In the rows, 128 means zero.
One turn moves every row onto another: examples first, then more rows asked
Sezi: [ 82 168 158 124 118 135 128 156 158 132 107 102 151 165]
bag: [103 142 159 117 150 152 112  99 147 123 112 117 143 141]
Bot: [113 147 172 123 171 159 108 152 119 165 128 117 135 148]
pegi: [115 138 166 127 148 132 149 152 127 121 144 107 110 123]
tus: [122 141 146 102 111 149  97 161 122 167 107 111 128 152]
sop: [109 157 140 110 122 138 143 153 171 134 107  94 163 151]
Ruvi: [120 128 152 128 141 140 137 108 165 123 114 122 150 132]
tak: [131 148 143 132 129 160 133 114 132 138 111 139 123 121]
dade: [ 99 180 141 123 138 154 158 143 153 150 135 116 153 146]
dis: [131 131 134 112 117 145 106 164 154 165  98 110 135 152]
vodok: [ 97 142 165 111 171 138 123 151 130 162 135 106 140 172]
tulo: [114 157 163 113 140 146 132 126 132 180 113 139 135 168]
Pib: [ 98 144 153 122 120 141 128 103 160 124 131 121 148 134]
pilez: [121 163 170 137 134 137 158 154 123 164 115  91 122 127]
ruku: [118 139 169 119 166 149 122 150 107 169 137 113 141 147]
nabep: [137 121 166 127 152 128 150 144 140 146 128  94 123 119]
guv: [116 129 130 107 119 151  89 150 144 148 114 117 114 148]
Nemu: [119 130 164 131 139 129 148 137 125 128 145 103 121 116]
zolos: [122 151 153  94 111 149 100 163 132 154 101 108 114 148]
bovar: [100 145 159 120 126 144 120 106 169 125 134 124 128 131]
Gar: [130 129 161 109 169 142 129 156 129 171 118 116 145 161]
tavid: [118 126 168 124 133 122 132 144 130 135 123  85 100 123]
kof: [ 90 164 146 116 104 136 127 158 151 140 111  95 157 159]
Pubo: [117 149 133 133  96 137 134 158 149 161 116 121 110 141]
nok: [ 92 164 142 115 129 141 136 165 150 123 118  76 147 145]

dis -> nabep
Sezi -> Bot
And these:
pilez -> dade
kof -> ruku
nok -> vodok

One turn moves every row onto another: examples first, then more rows asked
mez: [168 110 116  97 132 138 129 111 151 129 122 112 108 149 116 103 130 116
 140 132 127 134 109 129 135 144 165 123 128 110 150 121 102 156]
Guz: [136  90 135 112 143 184 148 112 153 127 130 112 106 138 136 136 132 119
 142 146 146 119  83 136  76 135 141 124 119 118 131 134 150 118]
Luv: [127 121 126 144 154 143 126 131 128 133 140  90 124 113 128 121 131 120
 114 137 106 136 114 107 119 125 146 111 104 132  85 112 156 107]
zuzel: [148 100 142 145 118 121 163 113 135 103 132 134 123 124 106 109 141  97
 143 151 131 136 141 168  83 108 121 133 141  96 114 127 110 126]
Zetod: [132  91 134 119 144 186 145 113 148 121 129 113 107 132 131 137 128 122
 141 150 147 116  87 139  70 133 137 123 119 120 133 139 150 116]
Silis: [127 121 127 139 154 141 130 128 130 136 140  89 123 117 131 120 132 115
 116 131 107 138 111 105 123 127 150 115 103 131  86 110 159 107]
ret: [145  85 129 119 146 186 147 118 151 122 133 115 110 127 131 136 132 130
 136 152 142 117  86 141  73 132 137 110 124 116 125 139 144 122]
ralo: [154 114 117 143 152 110 142 136 129 131 149 100 116 134 121 107 153 115
 120 123 134 144 143 141 138 123 150 123 140 106  82 100 131 127]
bula: [124 124 128 144 154 143 127 129 126 131 139  89 125 114 128 120 131 118
 117 135 108 136 114 106 119 126 146 113 104 134  87 111 158 106]
Tuf: [149 119 114 160 153 115 136 142 117 119 149 101 120 122 113 112 146 122
 119 134 133 138 154 145 125 120 139 118 142 112  85 109 131 124]
Fizub: [ 98 124 127 141 113 133 158  98 148 116 117 100 126 161 133 119 105  96
 121 127 119 137  84 148 106 139 114 127 126  94 154 139 150 130]
lebuf: [136 108 147 148 115 120 161 112 134 101 126 132 123 128 107 110 138  92
 147 148 136 137 141 164  80 112 120 142 135 101 122 126 116 120]
Ras: [137  88 131 123 145 186 144 117 147 118 132 114 109 128 128 138 129 128
 138 153 145 116  89 141  69 132 135 115 121 119 129 140 147 117]
samo: [141 121 126 137 148 110 144 130 130 138 143  98 112 145 128 106 154 103
 126 115 140 147 140 134 140 127 153 140 132 109  90  95 137 121]
puve: [132 109 153 140 114 117 165 107 136 109 124 132 120 136 111 107 141  83
 150 141 139 140 137 160  85 114 124 152 131  99 125 122 120 118]
gadef: [110 128 110 129 121 136 142 116 138 120 107 106 130 116 107 132 117 137
 119 126 140  97 129 152 139 117  96 101 139 117 138 141 137 148]
dad: [131 120 124 142 154 141 129 130 128 135 141  90 125 114 128 121 134 119
 115 136 104 137 113 107 122 124 148 111 106 131  84 110 157 109]
Mana: [144 125 126 102 129 137 127 107 143 124 112 109 107 155 116 105 123 104
 147 125 138 131 111 122 129 151 163 141 118 119 165 123 112 143]
Pudo: [140 103 153 128 114 116 170 105 144 117 126 130 116 141 118 105 146  82
 150 135 136 143 131 158  92 113 130 151 133  94 120 116 119 122]
miro: [118 137 129 161 147 114 134 136 111 118 136  98 116 135 115 112 142 104
 130 124 148 137 151 135 120 127 139 147 130 124 104 107 146 108]
memir: [ 99 135 117 122 116 135 142 110 139 125 101 104 127 125 112 129 117 126
 123 116 146  98 126 145 142 122  98 119 132 121 147 136 145 143]
lin: [178 107 107 111 136 141 124 120 145 115 128 113 113 133 106 107 126 130
 134 145 123 128 118 137 128 141 157 104 137 111 143 131  93 160]
ture: [137  99 111 128 118 131 163 103 164 127 130 104 127 156 137 114 116 110
 110 131 103 144  79 156 120 130 124 100 140  77 131 135 134 151]
raka: [130 121 125 139 155 141 130 129 129 135 142  90 125 115 130 120 133 117
 116 133 105 138 111 106 124 127 149 111 106 131  84 110 158 108]
pipa: [164 116 106 132 138 144 116 124 129  99 124 113 117 123  97 113 117 134
 136 155 128 121 128 138 111 140 146 104 134 120 152 141  98 151]
zud: [101 124 119 158 115 137 152 105 138 100 119 101 131 146 123 122 100 109
 119 139 117 131  94 155  95 134 105 115 131  98 153 149 146 132]
Fis: [142  86 134 110 145 185 149 111 157 129 132 113 106 137 136 136 134 122
 140 145 144 121  81 138  79 133 143 120 119 113 127 133 148 121]
luvut: [154  96 146 128 115 116 169 107 148 120 131 133 119 137 117 105 148  88
 145 140 130 143 131 161  95 112 132 141 137  89 112 116 111 129]
sur: [157  93 141 136 118 117 166 113 144 112 135 134 121 129 111 107 145  96
 142 148 128 141 137 167  91 108 127 131 141  89 110 122 109 130]
teme: [140 131 116 136 132 145 113 119 122  94 115 111 116 129  95 113 111 123
 144 149 139 120 129 132 107 145 143 125 125 131 167 142 109 139]
mas: [119 122 115  99 118 131 154 107 158 145 106 105 122 134 125 125 127 122
 120 108 140 107 114 144 161 121 111 113 136 108 134 125 138 154]
muku: [101 132 120 108 117 130 149 105 150 138 100 104 123 135 121 128 123 120
 124 109 145 105 117 143 152 122 107 121 131 114 144 129 145 145]
miguk: [139 102 106 145 120 135 156 110 153 112 135 105 132 141 126 119 110 122
 107 144 101 136  87 163 108 127 114  88 145  82 129 144 129 149]
Nepu: [130 134 126 121 129 141 119 112 128 107 110 108 111 145 105 110 116 107
 149 136 144 123 120 124 114 151 150 142 116 130 173 133 116 136]
Kug: [147  81 130 113 146 184 148 114 156 127 134 115 107 132 133 135 133 126
 136 149 140 119  84 141  77 131 140 112 124 112 123 136 145 123]
mam: [124 124 128 142 153 142 128 128 128 134 138  90 124 115 129 120 131 115
 116 132 107 137 113 105 121 128 148 116 102 133  88 110 159 105]
Fodi: [127 119 105 120 122 134 144 117 147 126 113 108 129 115 110 129 123 140
 113 125 134 100 125 154 148 114 101  92 145 110 128 136 131 156]
gon: [123 131 132 145 145 110 142 129 121 132 135  96 113 145 124 108 149  98
 132 116 146 143 142 131 132 130 148 151 127 116 102  99 145 110]
furo: [131 130 121 169 149 116 131 143 108 111 142 100 121 124 108 115 141 115
 126 134 142 133 156 142 117 123 134 131 136 122  95 113 139 113]
rumis: [120 113 109 160 119 138 150 113 139  98 127 103 135 137 119 123 102 122
 110 148 108 132  96 162  98 129 105  95 141  92 140 151 135 140]
zeka: [117 111 122 126 113 131 164  97 161 128 121 101 123 165 140 115 114  98
 118 122 112 144  76 150 120 137 124 119 130  84 143 133 143 140]
Bonor: [131 114 107 104 121 132 150 112 157 139 112 107 125 126 120 126 127 134
 115 117 133 106 117 149 158 116 109  99 143 104 126 128 131 160]

Fodi -> gadef
gon -> samo
And these:
Nepu -> Mana
rumis -> zud
lebuf -> puve
ret -> Ras

